In the rows, 128 means zero.
The rows of A fall into 4 groups, which share some directions, and each row is roughly a mix of its group's hidden directions, except one row that fits no group.
A:
[[111 108 153  92 141 109 141 149 160  94 127 141]
 [101 168 120 144  96 110 153 118 112 147 106 111]
 [169 125 170 129 140 111 159 126 131 135 137 162]
 [ 87 149 122 149 101 132 119 126 107 121 145  84]
 [166 139 137 105 155 111 133 103  95 160 141 131]
 [170  91 119 136 130 149 126 120 133 108 172 131]
 [166  86 153 139 128 163 144 126 146 120 134 111]
 [137 161 126 119 114  86 130 151 128 167 156 125]
 [132 127  78 142 130 178 100 119 125 127 120 132]
 [127 158 130 122 141 131 165 126 130 113 137 186]
 [161 142 106 171 102 131 107 103 104 121 134 140]
 [122 165 114 161 116 121 103  92 106 126 137 101]
 [142  73 106 134 113 141 138 149 157 121 141 147]
 [113  82 145 137 152 162 148 125 136  95 121 116]
 [ 98 135 156 106 123 126 141 133 140  90 100  92]
 [131 122 136 122 102 134 170 152 172 157 124 137]
 [126 119 140  84 161 124 145 146 146 103 152 154]
 [160 133  99 161  96 140 129 127 132 149 164 111]
 [130 141 132 162 103 134 150 121 114  82 135 163]
 [155 160 106 132 127  95 132 107 126 165 148 106]
 [ 91  97 113 114 111 157 111 157 144 104 113 138]
 [ 70 135 147 109 136 125 115 140 137 158 105 119]
 [185 112 130 128 127 143 150 153 157 149 127 124]
 [147 123 161  84 144 108 136 138 143 137 108 162]
 [117 178  98 152 114 130 121 134 118 140 134  89]
 [174 138 148 152 121 134 141 121 136  86 154 139]
 [101  93 132 108 163 147 139 148 127 109 116 161]
 [102 121 149  91 158 124 134 161 154 140 102 136]
 [124  97 140 115 166 138 110 107  97  98 152 135]
 [174 128 126 136 102 104 154 132 135 146 166 121]
 [ 90 134  95 146 115 149  87 114 122 117 119 105]
 [ 91 179 131 141 103 110 118 110 123 119 118 108]
 [107 132 114 167 107 151  93 113 102 125 119 156]
 [169 102 108 155 132 171 109 130 129 111 126 139]
 [167 102 140 118 125 150 153 147 167 148 143 117]
 [ 89 171 110 155 104 116 112 112 121 109 126 121]
 [164  78 150 107 142 136 143 140 146 145 139 134]
 [116 175 131 151 121 106 127 104 102 107 132 159]
 [ 88 102 121 147 109 164  99 131 122 102 113 135]
 [141 142 113 135 115 122 154  98  90 137 159 162]
 [179 114 118 138 135 140 148 118 116 131 134 176]
 [108 179 108 120 154 101 121 127 124 162 123 136]
 [115 151 107 148  90 162 102 127 114 117 135  97]
 [ 90 165  86 130 112 116 101 141 126 140 133 129]
 [ 82 140 125  96 119 101 113 132 155 108 121 104]
 [168 129 171 112 145 104 150 118 141 154 135 118]
 [ 95 172 148 117 120 105 152 136 145 118  97 132]
 [150 100 160 114 143 100 154 138 140 147 162 141]
 [165 122 163 113 159 108 162 118 133 151 135 138]
 [138 105 150 117 131 115 170 130 137 122 145 179]
 [110 168 137 150 100 112  86 113 111 136 123 110]
 [165 171 132 158 108 129 133 132 141  94 124 116]
 [ 90 169 120 149  95 127 123 135 128 139  96 117]
 [ 98 126 123  93 158 134 153 149 124 136 119 171]
 [112 144 174  92 135  97 144 129 108 126 117 147]
 [148 145 129 142  75 122 136 143 164 140 142 106]
 [153  93 156 150 131 146 149 133 146 125 171 122]
 [140  98 123 104 171 142 118 118  96 110 149 149]
 [103 141 136 155 102 120  99 113 131 139  90  93]
 [150 159 143 106 159 103 123 117 126 153 106 162]
 [107  86 124 107 167 138 119 119 119 114 117 163]
 [127 164  89 135 115 129  93  87 121 120 127 138]
 [153 122  87 119 103 123 163 152 127 113 157 142]
 [142 160 180 127 121 108 111 106 117 149 122 108]
 [166  82 112 138 128 161 139 127 135 102 127 146]
 [107 156  98 170  99 158 127 115 115 124 135 137]
 [134 133 104 149  98 152 135 154 137 167  95 114]
 [ 72 135 145 127 120 118 117 136 133 128 130  80]
 [ 98 127 135 155 113 159 132 144 155  88 113 148]
 [137 114 170  84 154 125 153 137 139 136 115 147]
 [136 109 154 103 172  99 104 118 124 136 152 144]
 [142 134 153 123 121 101 164 101 133 102 161 154]
 [125 128 125 103 152  98 109 105 100 171 122 107]
 [ 79 170 102 137 112 110 109 130 120 122 121 119]
 [164 120 111 148 147 141  93 116 118 160 149 152]
 [171 103 154 112 112 116 142 141 153 155 136 104]
 [100 119  97 137 104 138 101 150 149 123 121  85]
 [103 169 117 147 115 114  85 120 127 141 122  98]
 [ 94 169  91 142 123 126 103 115 110 127 117 107]
 [100 131 117 153 136 149  96  92 101  99 118 121]
 [116 120 159  81 144 116 147 153 150 150 121 146]
 [119  91 115 101 160 148  98 152 137 149 121 112]
 [146 104 150  90 170 115 151 136 130 117 125 153]
 [175 119 149 147 106 135 142 106 145 116 145 162]
 [154  86 159 121 138 147 162 145 149 119 135 145]
 [142  99 138  78 149 104 132 142 132 156 113 143]
 [158  95 120 127 138 176 147 156 150 132 134 129]
 [126 162 163 127  99 113 119 127 126 162 145  95]
 [123 158 143 111 127  66 127 126 113 150 140 136]
 [154 160 122 160  99 121 150 109 115  91 133 137]
 [108 118 114 160  94 163 100 124 115 102 128 109]
 [ 93 164 108 147 102 122 118 115 103 140 100 110]
 [149 141 155  95 167 104 153 134 127 148 126 151]
 [ 88 132 144  86 138 107 120 142 153 110 129 102]
 [ 74 106 127 117 139 135 120 136 125  87 105 122]
 [145 104 153  89 161  97 140 148 143 140 133 138]
 [102 170 128 121 123  76 133 126 118 130 132 155]
 [ 88 157 118 153  93 136 117 110 134 103 104 121]
 [103 173 135 130 101 119 110 130 120 144 138  85]
 [140 122 155  92 167 121 153 140 130 124 151 159]
 [162 145 156 103 148  85 150 120 124 138 125 146]
 [103 125 102 158  94 145 103 136 149 109 107 105]
 [139 109 133 100 145 114 172 169 148 125 132 145]
 [183 125 144 158 114 140 157 135 134 121 137 151]
 [134  93 153 147 141 155  88 139 149 115 110 114]
 [122 105 161  87 154 107 158 144 148 134 123 136]
 [128 156 145 150 134  97 105 109 109  92 142 157]
 [140 100 108 105 150 156 119 153 135 156 106  96]
 [149  83 129 104 170 132 110 108 112 146 127 134]
 [152 106 117  88 147 113 157 147 137 117 155 154]
 [112 174 139 154 115  94 115 107 107 111 125 145]
 [163 112 139 103 153 117 145 123 134 111 140 177]
 [144 110 115 153 113 145 128 130 156 143 155  78]
 [137 145 113 152  80 107 160 128 143 136 134 158]
 [100  89 155 144 132 140 107 112 121  92 103 126]
 [ 85 147 132 134 122 137  87 128 146 120 109  91]
 [156 139 113 116 128 129 176 124 121 102 131 170]
 [118 110 118 158 101 127 100 133 126 155 114  81]
 [ 74 121 118 135 128 112 100 128 125 131 143  87]
 [120 171 136 138 150 151  98 102 103 146 105 132]
 [139 148 139 106 167  83  96 114 118 124 130 121]
 [122 156 132 116 132  86 101 120  95 156 129 104]
 [175  94 153 122 155 147 151 114 124 124 123 142]
 [158 140 168 134 152 108 141 130 122 100 127 167]
 [151 122 159  95 135 118 166 130 108 119 126 165]
 [177  99 121 154 120 148 132 123 123 114 161 145]
 [ 84 159 117 133 144 106 117 106  97 108 116 146]
 [162  89 143 112 145 159 160 147 144 129 133 135]
 [114 186 120 123 126 103 120 126 120 146 136  92]
 [115 160 115 142  90 108 144 141 159 137 139  94]
 [163 159 132 158 133 100  87 115 113 128 137 124]
 [136 101 144  91 161 113 146 163 141 139 152 134]
 [164 106 152  98 140 135 156 132 126 122 120 171]
 [ 85 157  93 143 105 121 104 136 125 121 103 120]
 [145 118 131 130 112 139 115  93 129  70 106 137]
 [144  79 141 111 141 150 142 143 153 133 121 163]
 [102 172 116 132 126 111 138 134 116 178 131 113]
 [138 173 138 165  98 122 138 113 122 119 133  95]
 [ 97 100 135  95 173 121 101 135 118 133 126 142]
 [140 136 131 120 158  98  92  96  92 136 137 112]
 [ 99 167 145 129 132 106 125 137 140 161  94 105]
 [174 118 142 117 164 124 150 138 123 150 133 161]
 [120  91 151 102 168 121 117 127 114 162 134 145]
 [165 136 129  98 101 106 150 151 151 135 152 108]
 [180 115 107 148 108 148 133 140 153 115 152 120]
 [153 113 103 168 107 153 141 120  99 138 150 145]
 [141 116 118 113  92 156 127 156 134 140 133 177]
 [161 106 166 118 155 107 133 129 142 133 110 163]
 [139 179 139 154 106 109 150 132 129 106 105 145]
 [140  80 163 111 143 128 158 143 148 123 137 143]
 [179 102 115 159 125 151 137 126 115 130 130 158]
 [ 96 157 115 134 126 106  94 110  97 148 109 109]
 [159 157 138 139 126  92 131 116 114 159 160 108]
 [148 143 153 136 160 128 159 150 125 169 117 151]
 [ 85 139  87 113 119 139 108 148 136 129  96 115]
 [121 167 129 127  87 118  90 132 132 130 126  91]
 [172 124 155 139 119 161 158 147 156 129 131 118]
 [145 151 119  91 119  94 121 121 123 146  94 160]
 [152  77 137 104 147 142 155 139 154 134 127 142]
 [131 165 142 125 138  95 119 134  91 138 144 167]
 [170  81 118 123 141 131 142 136 160 125 126 153]
 [107 165 102  90 129 109 144 146 139 129 116  96]
 [152 116 143 113 157 137 158 154 149 108 123 169]
 [117 178  94 137 131 116 103 127  98 150 136 118]
 [170 108 111 136 141 154 138 137  97 152 156 115]
 [164 115 103  97 154 129 156 166 135 136 137 126]
 [120 160 108 128 129  74 114 103 100 121 122 138]
 [135 121 107 126 136 158  88 100 103 125  92 109]
 [116 111 141 154 108 164 140 125 131  76 125 143]]
One row of each group comes first, with its name. Which group is each row after those in?
[102 143 104 144 102 155 132 144 124 123 118  77]
(78)
[124 167 124 130  93  82 113 126 132 147 149 139]
(97)
[147 166 105 152  89 135 123 121 106 136 153 109]
(133)
[120 174 149 151  90 111 156 125 144 135 117 136]
(51)

[106 139 163  89 143  89 157 132 135 129 130 139]
(78)
[153 118  88  95 139 109 115 120 120 141 169 135]
(78)
[ 84 168 144 134 120  96 109 109 113 140 117 127]
(51)
[102 144 142 132  76  94 127 133 159 119 130 128]
(97)
[ 79 153  88 113 134 121 111 152 120 135 114 135]
(97)
[142 100 130  93 166 124 125 163 153 146 116 139]
(51)
[131  77 140 107 139 152 116 117 134 108 100 156]
(97)
[ 79 112 124  87 151 112 137 140 131 133 109 148]
(51)
[117  96 173 139 164 115 150 103 116 122 125 123]
(133)
[132 151 158 128 130 114 156  91  96 131 137 162]
(78)
[129 103 153  85 143 128 147 154 157 145 122 152]
(133)
[123 142 111 169 144 142 115 113 105 133 171 101]
(97)
[169  92 110 123 133 156 119 118 109 104 157 126]
(78)
[129 145 127 173  89 156 151 129 115 103 120 142]
(51)
